Rows are one point carried round by a steady rotation, each followed by how many ticks it has turned.
The counts run from 0 to 399.
[ 97 142 146  67 140 168 112 104 124 126 171 144 147 121 126 115 124 181
 124 117 112 131 146 117  74  84 148 135 161 148 157 118 140  91  91 147
 145 164 125  98 108 162 143 142 127 107 143 136 137  93  85] => 154
[107 139  81 130  80 143 112 130 105 114 101 122  76 103 124 178 145 173
 115 105 159 135 135  77 151 128 152 108 116 119 153  72 176 142 134 125
 114 104 124 126 122 119 115 132 121 109  85 114 130 104 190] => 268
[119 156 150 126  99 129 200 149 123 161  70 141 106 109 154 118 141  92
 110 175 138 127  92 170 115 160 100 153 100 133 112 131 143 126  76 123
 114 113 103 115 166 119  97 132 131 102  78 114 145 156 167] => 22
[101  99 146 166 135 118 113 100 130  76 126 106 121  98 147 171 138 132
 115 117 117 144  83 112 117 116 171  75 143 120 125  91 133 177 143 173
  88 129 131 137 171 117 160 158 175  85 160 110 128 106 106] => 190
[131 131 130 144 109 137 178 145 108 122  81 125  99 101 133 122 162  65
  85 119 136 149  96 125 141 162 139 138  99 126 108 101 163 131 108 103
  83  79 108 139 165 118 120 135 163 108 104  86 135 175 164] => 20
[104 113 111 192 146 112 108 154  89 123 122  70 107 112 123 150 133 186
  89 103 150 131 102 114  93 153 133 102 140 144 132 122 131 156 149 166
  90  96 101  65 158 133 124 156 130  92 147 130 109  90 115] => 195
[137 113  70 154 115 139 150 133  94 141  90  91  75 112 111 140 134 121
  96 149 151 113 130  89 174 124 130 154  74 128 104  97 143 115 118 128
 102 113 136  85 157 120  79 119 142 127 111  85 148 144 180] => 281
[120 118 108 147 143 139 149 105 126  86 151 119 109 101 151 185 136 145
 147 101 151 145 171  87 149  92  93  84 109 140 137 158 133 139 124 127
 144 163  95 164 136  98 148 101  87  86 124 109 151  89 162] => 259
[148 108 108 147 136 127 136 164  89 124  93  95  76 117 109 136 133 143
  90  95 173 164 148 131 140 146 109 123 114 136 154 111 192 145 110 125
  97  67  78 100 125 152 110 124 128  87  95 138 113 145 188] => 12
[ 82 136 109 144 111 126 132 113 126 120 136 135  97 121 163 158 128 140
 164 151 140 113 158  81 107  81 137 129  94 128 141 168 126 139 130 109
 151 145  82 112 127  94 114 109  68 115 132  84 178  90 150] => 252
[146  94 155 127  97  99 126  91  95 112 151 160 128 169 127  68 139 139
 129 145 133 136 150 163 131  92 111 103 141 165 116  98 118 159 107 202
 181 124 137 115 148 155 114 130 164 117 148 176 127 150 100] => 114
[ 97 135 120 146 130 116 116 137 157 127 137 106 120 101 138 159 142 138
 164 124 153 100 181 111 119 100 112 128 112 100 122 178 100 144 131  59
 148 131  66 110 143 100 153  79  76 137 130 130 138  86 134] => 246
[147 151 114 100  93 120  96 127 143 150 141 143 187 127  74 145 124 124
 137 116  93 123 145 155 153 132 142 132 200 145 113 108  76 116  81 136
 128 173 118 121 131  87 174 155 169 110 135 142 111 111  89] => 145
[144 146 175 102  90 112 128 127 108 119  86 165 137 148 141  82 163 104
 103 149  97 170 109 193 106 127 110  96 159 130 119 157 155 149  91 136
 117  82 112 142 144 118 142 133 149 108 147 162 123 157 115] => 388
[152 114 138 123 100 106 115 142 104 112  91 157  98 175 140  95 119 123
 109 163 134 128 107 202  92 146 147 115 153 174 118 117 153 165 115 167
 119  72 113 117 140 155 114 129 171 102 117 152 152 145 117] => 381
[130 127 139 165 103 140 156 168 105 147 120 136 158 134 115  81 173 100
  88 104 128 173 112 178 104 164 127 126 155 173 134 157 134 130 132 119
  82  57 125 114 154 106 165 159 129 120 151 148 110 148 116] => 391
[171 144  84  97  57 160 138 128 124 103 128 150 144 149 126 147 118  72
 153 107 111 128 133 123 148 118 165 151 163 177 119 103 126  98 129 110
 137 122 111 178  95  90 174 125 168 113  65 105 159 118 166] => 334
[115 130 116 168 123  95  77 148 108 121 110  76 100 105 111 148 143 165
  85 121 130 135 115 115 124 147 146  95 165 128 141  91 150 175 141 165
  74  95 114  76 159 142 119 167 139 110 139 138 114 108 122] => 196
[135 155  87 128  66 143 158 159 117 113  73 145 134 155 134 130 161  71
 161 155 120 122 114 110 137 118 146 143 137 178  90 142 105  84 137  80
 134 113 148 128 123  76 145 134 124 137  94 114 178 143 143] => 321
[110 165 130 117 124 102  99 132 174 104 110 113  98 107 112 159 151 114
 171 141 128 111 160 120 133  87 121  99 124  93  93 154 109 156  86  51
 145 177 103 136 135 114 132  82 120 121 142 114 171 114 120] => 244
[144 151  97 117  97 160 180 105 115 105 137 197 135 146 131 132 101 132
 126 120 145 152 164 184 127 106  97 128 117 168 131 144 112 133 102 141
 152 175 123 172 128 100 168 100 119  87 119 107 123 100 134] => 75
[133 133 105 169 138 130 155 134  94 139 124  81 108  87 138 156 167 147
  77 140 160 114 156 136 144 120  92 170  84 123 140 129 148 133 125 113
 114  75  95 102 172 142 106  91 102 153 103 109 141 103 176] => 279
[118 121 137 155 139 107 106 150 115 173 158  69 153 100 112 117 160 125
 104 119 126 122 177  89 158 137  99 128 150 105 131 138 123 124  91 132
 114 130  63  71 132 118  95 145 120 113 154 124  99 126 149] => 214
[134 129 118 143 104 123 110 169 114 176 128 140 160 159  61  85 139  91
  96 111 136 154 152 148 144 170 130 138 177 165 139 145 128 127 117 122
 104  96  99  87 115 100 130 168 127 103 143 149  93 163 120] => 398
[129  80 151 155 123 153 161  88  91 138 174 176 156 141 143  95 140 100
  84 108 152 153 158 146 147  97 146 147  67 135 137 114 130 129 136 140
 136  92 144 123 194 123 165 124 157 149 177 147  92 155 114] => 103
[109 112 123 156 119 106  80 103 167 135 135 147 107 107 127 175  90 119
 122 159 121  93 117 143 119  94 175 129 124 112 130 106  87 177 129 161
  89 140  94  87 177  95 170 121 165 143 146 135 148  96  94] => 178
[ 89 141  88 149  87 127 109 127 162 118  99 116  96 125 139 164 110 101
 155 139 132  95 124  78 138 116 158 134 106 107 100 131  98 137 146  83
 134 150 104 118 142  66 144 112 124 123 124  81 159  82 147] => 249
[112 137 164 124  91 130 166 130  92 107 114 107 162 126 199 100 172 127
 167 129 154 122 132 143 116 116  87 129 126 154 111 126 127 131 140 111
 177 104 105 156 148 134 106  96 145 126  71 173 139 142 167] => 304
[135  64 115 143 150 158 171 111 107 127 152 147 123 151 138 117  74  97
 106 129 172 124 129 160 124 115 155 175  85 190 141 161 120 110 136 153
 112  92  96 104 152 124 153  92 145 130 142 153 126 146 135] => 364
[161 143  84 141 108 155 141 190 117 126 134 135 150 132 105 148 169  92
 157 117 138 143 184 116 144 119 140 136 156 194 165 148 139 108 126  97
 110 123 134 116  98  78 136 127  96 138 105 148 144 145 156] => 326
[165 151 118 110  67 112 116 148 118 112  81 113 127 140 121 121 183  97
 159 144 128 116 140 144 149 118 121 109 153 143  89 132 111 123 113  75
 157 106 109 137 111  96 114 111 141 144 103 180 166 160 149] => 315
[ 88 137 156 155 120  88 111 123 129 112 108 111 119  87 159 162 113 173
 118 142 109 115  78 157  90 130 127  96 148 134 137 115 121 181 131 199
 102 125 109 108 178 118 135 144 147 109 120 132 142  79  97] => 192
[106 118  87 178 134 124 145 124 120  97 137  92 127  92 136 194 124 157
 151  94 178 144 169  97 153 107 111  98 112 149 133 128 108 146 144 113
 133 144  96 155 151  83 153 113  92  93 107 120 128  73 169] => 260
[103  98 131 144 138 103  89  90 150 132 145 142 101 126 140 161  89 118
 122 165 107  89 127 143 104  76 160 135 126 129 134 127 120 162 111 173
 105 136  89  86 166 120 146 119 151 126 159 119 178  97  87] => 179
[127 123 145 133 108 116 181 119 113 141 105 137 145  77 186 145 164  89
 126 173 135 105 128 139 157 109 100 144 108 132 106 118 107 129  95 136
 144 131 120 158 197 113 101 118 156 138  77 137 160 153 180] => 290
[118 146 100 145 101 155 130 146  99 165 132 121 191 153  95 105 155 109
 118 120  99 134 109 116 113 138 157 158 171 177 123 134  94  83 137 124
  98 132 158  78 124  90 158 177 121 129 163 124 119 125  85] => 137
[121 157 135 128  99 142 111 135  78 162 161 127 179 143 129  82 178 113
 116 120  84 132 136 149  99 111 122 164 164 167 134 153 109 107 119 123
 129  89  97  94 142 117 176 147 105 143 169 132 119 107  79] => 135
[127  87 149 110 104 124 161 116 113 148 124 195 102 142 160 126 102 136
 135 143 142 123 142 164 115 105 137 131 103 154 154 123 128 130 108 183
 146  91  96 100 141 119 116 121 155 112 115 195 115 176 149] => 369
[130 121 149 154 155 141 188 153  91 147 131 133 119 118 141  98 153  88
 101 152 167 148 146 131 116 137 100 150  86 162 144 155 161 117  80 116
 110 112 107  96 160 142  90 134 121  93 111  99 150 179 169] => 24
[158 143 101 105  70 153 161 112 130 104 132 209 128 136 117 146 110 110
 125 116 129 156 158 184 146 109 112 113 140 153 141 109 126 155  87 128
 145 178 136 186 137  98 165 113 129 102 101 104 135 120 118] => 74
[108 150 143 122 103  79  96 119  98 144  84  91 101 106 127 131 146 191
  92 125  93 126 107 128  99 116  95  82 150  94 125 135 132 151 104 167
 132 115  77  87 147 136 101 136 128  97 161 159 110 108 124] => 199
